[[ 68   1 -59]
 [ -2 -15  26]
 [ 24 -13 -20]
 [ 20   5 -20]]
|
[[  1 -59]
 [-15  26]]

[[-21  10 -61]
 [-28   9   0]
 [ 43 -11  29]]
|
[[ 10 -61]
 [  9   0]]

[[-22  -4   9 -20 -30]
 [ 21  18 -21  -3  42]
 [  6  -6  11  21  -6]
 [ 21   1  22  51  -2]
 [ 24   6  13  42   9]]
|
[[ -4   9]
 [ 18 -21]]

[[ 57  30  54]
 [ 29  60  68]
 [-28  57 -46]]
|
[[30 54]
 [60 68]]

[[-42 -25 -34  16]
 [-35  -5 -16  51]]
|
[[-25 -34]
 [ -5 -16]]

[[-38  37  50]
 [ 24 -28  39]]
|
[[ 37  50]
 [-28  39]]

[[ -4   6  37 -16]
 [ 20 -13  25 -60]
 [  9  32 -41 -20]
 [-12   5 -43 -32]]
|
[[  6  37]
 [-13  25]]

[[ 34 -29  37]
 [ 45  30   7]
 [ 46  33 -55]
 [ 44 -23 -16]]
|
[[-29  37]
 [ 30   7]]
---
[[  9 -26  -6 -16  17  -8  -4   7 -51 -25  31]
 [  0   8   3 -40  -5 -14 -16 -29  11 -10  18]
 [ 16  10   5   5  -6   5  -2   7 -12 -21 -38]
 [ -9  31 -11 -16 -16  27  13  10  -7   4  13]]
|
[[ -9  31 -11 -16 -16  27  13  10  -7   4  13]
 [ 16  10   5   5  -6   5  -2   7 -12 -21 -38]
 [  0   8   3 -40  -5 -14 -16 -29  11 -10  18]
 [  9 -26  -6 -16  17  -8  -4   7 -51 -25  31]]

[[  2  60  22  29 -11   8  18  27  33 -12 -30   0   8 -38  -5]
 [  4  63  20  27   1  16   4  36  26  -6 -31  -3  13 -35 -17]
 [  4 -41 -35 -13   3 -26 -19 -27 -42 -14  45   0 -36  52  11]]
|
[[  4  63  20  27   1  16   4  36  26  -6 -31  -3  13 -35 -17]
 [  2  60  22  29 -11   8  18  27  33 -12 -30   0   8 -38  -5]
 [  4 -41 -35 -13   3 -26 -19 -27 -42 -14  45   0 -36  52  11]]

[[-16 -53   5 -19  12  18 -35]
 [  7  33 -26  16  -5  13  -9]
 [ 14  49  12 -21   3 -35  13]
 [  0  53  -2  19  -5 -23  27]]
|
[[  0  53  -2  19  -5 -23  27]
 [ 14  49  12 -21   3 -35  13]
 [  7  33 -26  16  -5  13  -9]
 [-16 -53   5 -19  12  18 -35]]

[[-11  68]
 [-67   9]
 [-19   4]
 [-24  22]]
|
[[-11  68]
 [-24  22]
 [-67   9]
 [-19   4]]

[[ -5  -2   2  -2   2   0   2  -2 -47  -2 -47]
 [ -3 -35  44 -32  41   0  42 -31 -43 -30 -42]
 [  1  41 -53  38 -50   0 -51  37  50  36  50]
 [  5  36 -41  33 -37   0 -38  31 -53  30 -53]]
|
[[  1  41 -53  38 -50   0 -51  37  50  36  50]
 [  5  36 -41  33 -37   0 -38  31 -53  30 -53]
 [ -5  -2   2  -2   2   0   2  -2 -47  -2 -47]
 [ -3 -35  44 -32  41   0  42 -31 -43 -30 -42]]

[[-33 -11]
 [ 39  16]
 [-56 -20]
 [-20  -4]
 [-34  -9]]
|
[[ 39  16]
 [-20  -4]
 [-34  -9]
 [-33 -11]
 [-56 -20]]
---
[[ 10  21 -13  33  -3]
 [-45 -23  37 -23 -44]
 [ 49 -23  -7 -48 -38]]
|
[ -3 -23  -7]

[[-49  -3  20]
 [-49  -3  20]
 [ 25 -44  16]
 [ 27 -44  14]
 [  0   1 -53]]
|
[20 -3 25]

[[-13  29  41 -66 -20]
 [ 17  -3  17 -16  34]]
|
[-20 -16]

[[ 33 -23 -19]
 [ 35 -21 -53]]
|
[-19 -21]

[[-66  43  -6  59  54]
 [ 29 -48 -14 -61 -58]
 [-62  40  -6  56  51]
 [  0   0   0   0   0]]
|
[ 54 -61  -6   0]

[[ 61   1]
 [-47  10]
 [-65  17]
 [-48   8]]
|
[  1 -47]
